In the rows, 128 means zero.
Each row of M is roughly a mix of the hidden directions of one of 4 groups.
M, 136 rows:
[[157 117 135 107 144 134 138 189  99 138]
 [116 123 172 139 171  88 125 151 143 124]
 [ 94 127  98 138 122 169  83 149 127 117]
 [103 141 156 188 143 136 138 128 144 102]
 [100 188 131 114 156 136 101 118 132 112]
 [148 140 142 161 148 154  80 108 105 111]
 [135 111 106 136 129 113 190 150 114  98]
 [117 137 144 115 123 135  78 122 172 164]
 [115 105  98 160  93 117 124  85 150 116]
 [120 147 120 165 177 146 104 153 151 142]
 [123 158 112 124 179 140 102  97 151 108]
 [136 131 120 141 146  63 110 142  96 122]
 [161 106 146 183 125 144 126 126 115  96]
 [ 93 100 145 132 100 106 163 162 112 144]
 [130  95 152  81 132 108 146 129 171 128]
 [ 85 112 145 145 101  98 167 119 111 143]
 [116 142 109  92 132  85 119 129 164  92]
 [117 137 140 189 134 163 150 151 127 138]
 [113  99 148 146 127 144 142 172  98 165]
 [ 69 123 138 148 100  95 143 121 117 116]
 [115 113  96 127 155 152  89  94 146 101]
 [121 118 162 181 129 149 162 154 116 134]
 [ 94 127 148 116  87 118 154 144 145 171]
 [161 130 162 133 114 101 138 182 115 137]
 [157 123 123  80 134 127 104 146 175 140]
 [131  82 157 142 128 142 113 140  81 152]
 [154 143 152 133 148 139 139  83  80 122]
 [157 138 175  91 139 126 112 148  93 122]
 [138 146 108 120 106 121 179  85 152 122]
 [ 91 107  92  97  96 129 126  99 149 117]
 [147 145  99  95  91 122 118  86 152 135]
 [ 82 112 157 130 140  80 146 140 132 144]
 [ 91 121 148 189 115 143 116 137 139 137]
 [109 147 118 118 170 155 141 176 132 151]
 [163 139 124  98  84 132 102 136  97 104]
 [128 109 152 155 109 109  90  78 126 140]
 [ 95 124 132 130  92 108 176 107 154 143]
 [105  91 164 114 136 116 129 162  96 155]
 [117 166 108 159 142  97 144 138 172 130]
 [176 125 105  84 134 116 102 144 120 107]
 [101 171 114 103 112 110 133 113 176 127]
 [105 121 131  88 112 167 173 108 131 136]
 [116 111  98 108 110 151 186 147 136 124]
 [119  79 134 156 106 139  93 149 103 111]
 [113 138 157 103  88 128 155 122 136 175]
 [150 154 103  99  75 156 137 122 122 122]
 [115 124 119 116 117 196 137  98 136 143]
 [124 100 128 104 137 138 100 115  65 121]
 [121 167 117 118 150 138 178 119 138 165]
 [124 162  99 117 133 122 174 130 165 156]
 [129 151 158 152 152 112 116  70 121 118]
 [147 149 132 170 143 154  84 104 112 114]
 [ 82 122 133 181 124 150 132 110 127 154]
 [159 186 108 108 138 135 127 111 157 132]
 [141 130 128 107 132 138 110 139 190 166]
 [ 93 168 136 155 156 140 112 159 152 120]
 [135 102 146 108 177 161 118 109 100 111]
 [121 101 149 105 118 139 180 138 152 163]
 [119 158 105 175 124 152 109 129  85 122]
 [150 108  97 133 144 182 124  93 115 122]
 [160 133 116 123 132 107  95 169  93 101]
 [119 105 123  88 145 137 187 121 114 115]
 [ 74 138 136 161 104 106 148 115 106 116]
 [ 95  95 133 112 102 105 176 148 126 119]
 [144 147 110 120 109 161 145  69 140 138]
 [142 158 119 157 155 155  78 118 132 110]
 [101 128 114 109 161 141 149 182 142 148]
 [ 83 138 137 144 111 103  86 112 108 101]
 [ 91 125 149 118 111 134  76 127 159 152]
 [ 94 134  80 145 142 149 109 111 162 117]
 [ 92 143 155 184 143 143 127 148 140 120]
 [ 81 130 140 143 101 127 112 119  77 111]
 [100 179 108 130 155 136 100 113 157 116]
 [141 172 110  88 149 117 116 103 149 101]
 [161 119 127  94 135 165  89 146 140 154]
 [174 137 116 118 146 172  97 139 129 153]
 [160 131 115  86 135  87 145 131 135  91]
 [150 122  83 137 138 117 162 166 139  98]
 [112  95  94 106 105 132 179 133 109 125]
 [160 144  98  86 108 124 124  84 140 128]
 [ 96 128  81 145 147 142 109 118 169 113]
 [137 153 125 140 152 163  71 140 120 109]
 [170 135 133 101  82 132 108 115 108 101]
 [134 106  99  89 107 134 138 182 134 125]
 [132 135 158 160 142 131 132  70  98 127]
 [138 101 160 142  89 110 149 160  97 142]
 [110 149 102 167 115 149 105 139  83 114]
 [153 117 141 101 134 166 105  91  96 110]
 [121 156 120 155 107  86 164 140 160 141]
 [148 134 170 117 155 118 139  73 121 119]
 [130 113 164 192 129 141 129 124 125 101]
 [134 122 161 147 101 131  80  86 134 136]
 [150 158 166 121 115 107 158  91 104 141]
 [104  87 180 136 142 105 113 107 127 132]
 [134 142 104 150 175  84 121 153 110 127]
 [178 140 119 107 125 150  87 160 133 120]
 [156  96 168 120 118 131 103 122  84 113]
 [146 112  94 154 145 101 169 151 139 100]
 [162 124  87  89 125 128  84 121 119 130]
 [140 101 141  81 141 133  94 141 164 107]
 [150 126 111 143 122 139 163 137  64 131]
 [123  94 130 107 117 133 191 152 118 120]
 [160 138 120 110 106 167 116  77 117 121]
 [140 110 109 124 133 104 187 145 119  93]
 [111 106 118 125 107 100 184 102 143 146]
 [100 132 127  69 139 100 154 130 125 152]
 [114 134 138 139 172 158 126 178 155 127]
 [149 168  92 149 153  97 121 161 125 126]
 [139 157 166 152 146 138  89 138 167 129]
 [122 147 121 140 134 154 181 114 117 174]
 [139 145  98 114 126 175 145  79 124 138]
 [139 170 102  85 118 114 143 140 164 123]
 [ 98 133 145 190 133 152 153 139 132 135]
 [134 150 100 108 131 177 147  86 121 140]
 [142 125 119 147 147  65 107 144 101 118]
 [129 106 126 120 127 121 201 138 116 110]
 [ 95 145 131 117 127 101 185 117 156 121]
 [104 148 142 150 136  82 138  91 157 111]
 [ 78 134 120 146  88 134 111 144  92 134]
 [105 109 154 139 149  98  96 174 112 125]
 [ 92 119 105 119 155 147 146 178 143 147]
 [ 95 134 180 123 131  97 129 159 152 137]
 [123 117 145 134 159 137  93 184 103 131]
 [101 114 134 152 176 112 126 176 136 134]
 [121 157 103 144 125 132  79 105 164 106]
 [139 101 101  92 112 140 143 182 130 128]
 [147 172 157 137 128 119 169 133 110 161]
 [113 104 141 155 117 128  60 133 129 124]
 [124 136 111 134 106  97 173  89 157 140]
 [116 151 143 124 124 140  69 112 154 160]
 [169 125 141  98 127 117 161 172 129 153]
 [138 181 106 101 146 130 125  96 152 109]
 [138 158 113 126 143 111 134  96 159  76]
 [139 132  86 110  86 169 133 151 115 121]
 [144  97 137  82 145 130 102 142 161 100]
 [167 138 123  96  87 119 114 126  94 101]]
Each list below has four rows that fit no group; the rest each fit one group, if only roughly. Name those rows in the order they come.
  * q_528: [171 136 117  90 163 121 115 121 112  93]
  * q_418: [120 155 134 161 179 111 143 118 157 150]
  * q_306: [ 95 116 170 131 120  95 113  90 136 152]
  * q_772: [130 127 145 130 133  73 133 178 141 149]
  * q_980: [135 160 163 128 144 134  87 119  90 102]
  * q_439: [156 140  83 104 130 151 101 162 120 151]
  * q_568: [105 101 117  92 119 133  73 113 146 122]
  * q_413: [141 145 111 123  80 126 143  93  98  95]
  * q_743: [163 140 140 129 154 116 148 181  97 136]
  * q_924: [141 144 126  81 146 143 163 114 102 161]
  * q_731: [112 126  95 137 178 113 173 144 128 135]
  * q_456: [127 102 105 126 114 138 161 182 158 139]
  * q_869: [122 111 153 160  96 155 142 157 119 168]

q_772, q_568, q_413, q_743
  * q_780: [121 122 126 105 128 113 134 165 149 189]
  * q_333: [158 170 140 142 158 113 106  96 143 104]
  * q_855: [152 135 166 154 119 152 104 109  82 127]
  * q_419: [114 122  97  89 139 113 135 149 181 116]
  * q_942: [137 123 140 117  90  90 137  82 136 160]
  * q_951: [121 151 138 174 153 120 109  94 166 133]
  * q_714: [134  98  92  73 123 141 127 143 107 147]
  * q_71: [169  98 117  92 140 103 127 116 107  94]
  * q_783: [ 93 118 174 170 126 118 144 103 128 110]
  * q_83: [135 162 130 164 140 116 130  89 172 143]
  * q_24: [123  79 128 141  94  91 131 160 142 120]
  * q_999: [143 156 115 116 168 106  82 138 109 105]
  * q_894: [134 164 117 111 125  74 124 120 170 130]
  * q_293: [156 168 129 155 137 113 118  76 142 138]
  * q_709: [142 152 143 161 162  88 143 107 159 127]

q_780, q_942, q_714, q_999
  * q_248: [131 134 124 161  99 136 144 110  73 101]
  * q_520: [142 154 145 128 156 151 154 158  98 167]
  * q_371: [131 171  84 156 147 142 117 144 153 146]
  * q_752: [165 140  95 132 136 161 143 151  87 110]
  * q_941: [ 84 119  92 155 136 167 109 150 137 131]
  * q_119: [158 144 113 129 172 122  78 151 128 119]
  * q_567: [123 102 127  89  99 154 136 160  88 123]
  * q_141: [152 160 130 130 115 154 147  85 169 141]
  * q_659: [159 131  83  93 158 145 102 136 146 132]
  * q_744: [107 122 148 142 137 155 113 169  81 105]

q_248, q_119, q_659, q_744
  * q_311: [103 128 151 132 124 127 139 117 193 157]
  * q_146: [140 143 146 121 154  94 143  95 176 111]
  * q_351: [160 113 148 112 110  97 133 136 183 113]
  * q_560: [169 137 150 129 169 130  98  92 143 139]
  * q_882: [109 138 118 113  97  80 133  88 156 133]
  * q_631: [137 144 133 175 152 140 174 104 113 146]
  * q_621: [ 66 116 137 113 125  98 109 146 145 144]
  * q_173: [103 141 104 153 115 118  74 136 125  93]
  * q_564: [111 151 103 151 186 117 104 116 136 114]
  * q_81: [154 131 187 135 159 123 107 145 133 152]

q_351, q_882, q_564, q_81
  * q_54: [ 95 158 129 167 168 134 137 154 137 105]
  * q_812: [178 111  91  92 116 121 130 157 125 127]
  * q_898: [ 80 132 106  91 136 120 119 101 155 103]
  * q_811: [ 82 138 102 102 147 120 110  97 152 103]
  * q_373: [105  92 122 110 122 137 126  75 154 103]
  * q_91: [161 163 161 161 136 142 109  99 130 151]
  * q_197: [116 167 128 169 146 142 108 149  87 131]
  * q_581: [ 76 155 113 132 132  96 147 111 161 124]
  * q_223: [114 109 135  93 145 133 162 152 154 171]
  * q_268: [ 74 132  99 107 136 114 136  99 154 109]
  * q_219: [126  93 126  84 118 100 154 154 156 112]
  * q_492: [139 124 133  94 154 130 163 162  93 158]

q_373, q_91, q_197, q_223
  * q_880: [167 151 137 129  96 123 134 125  76 104]
  * q_445: [157 107 117 139 151 182 131 147  98 111]
  * q_22: [172 151 122  95 146 136 118 176 130 118]
  * q_751: [107  83 138 129 119 144  77 104 147 129]
  * q_690: [108 154 131 156 133 125  88 159 164 103]
  * q_962: [143  94 123 177 150 137 104 134  96 107]
  * q_131: [143 108 114 107  72 150  94 116 124 113]
  * q_426: [118 141 106 130 120 133 115  85 162  78]
  * q_41: [157 139 124 118 154 105 132 129 193 127]
  * q_423: [128 121 161 180 143 141 137 141 114 170]
  * q_960: [115 150 131 161 132 104  86 103 165 147]

q_880, q_751, q_426, q_423
  * q_625: [161 160  87 158 117 157 123 123 108 108]
  * q_649: [125 156 140 162 137 120 145 144  68 120]
  * q_902: [105 115 152 124 126 128 183 108 166 143]
  * q_755: [109 147 169 164 126 157 139 141 118 167]
  * q_149: [159 129 171 136 156 122  91 155 107 114]
  * q_721: [ 95 101 145 128  75 116 142 107 143 152]
  * q_405: [113 106 112 102 123 172 102  86 110 118]
  * q_266: [115  96 165 125  95  99 123 172 133 124]
  * q_148: [ 95 158 128 154 159 111 117  91 159 138]
  * q_673: [153 122 160 100 105 147 131 149 151 173]

q_625, q_649, q_148, q_673
  * q_870: [122  86 154  83  94 112 132 145 144 125]
  * q_383: [160 125 120  74 161 149 128 120 133  99]
  * q_336: [ 80  87 104 104 106 148 133 149 120 128]
  * q_327: [139  91 143 106 112 135 131 105  91 174]
  * q_800: [159 115 141 100 129 171 108 137  85 139]
  * q_664: [176 117 119 136 156 139 104 149 102  92]
  * q_168: [ 84  94 142 149 130 137  93 126  99 104]
  * q_450: [ 90 142 137 139 141 126 142 138  64 120]
  * q_280: [103 120 157 103 149 123 160 136 168 163]
  * q_167: [158 176 115 111  85 138 146 115 146 133]
  * q_203: [ 78 104 144 153 135 141 150 123 165 149]
  * q_911: [ 98 125 129 132 180 140  87 146 133 101]
  * q_374: [ 87 111 188 117 132 138 137 130 152 135]
  * q_503: [110 119  91  91 152 173 105 137 138 121]

q_870, q_383, q_450, q_280
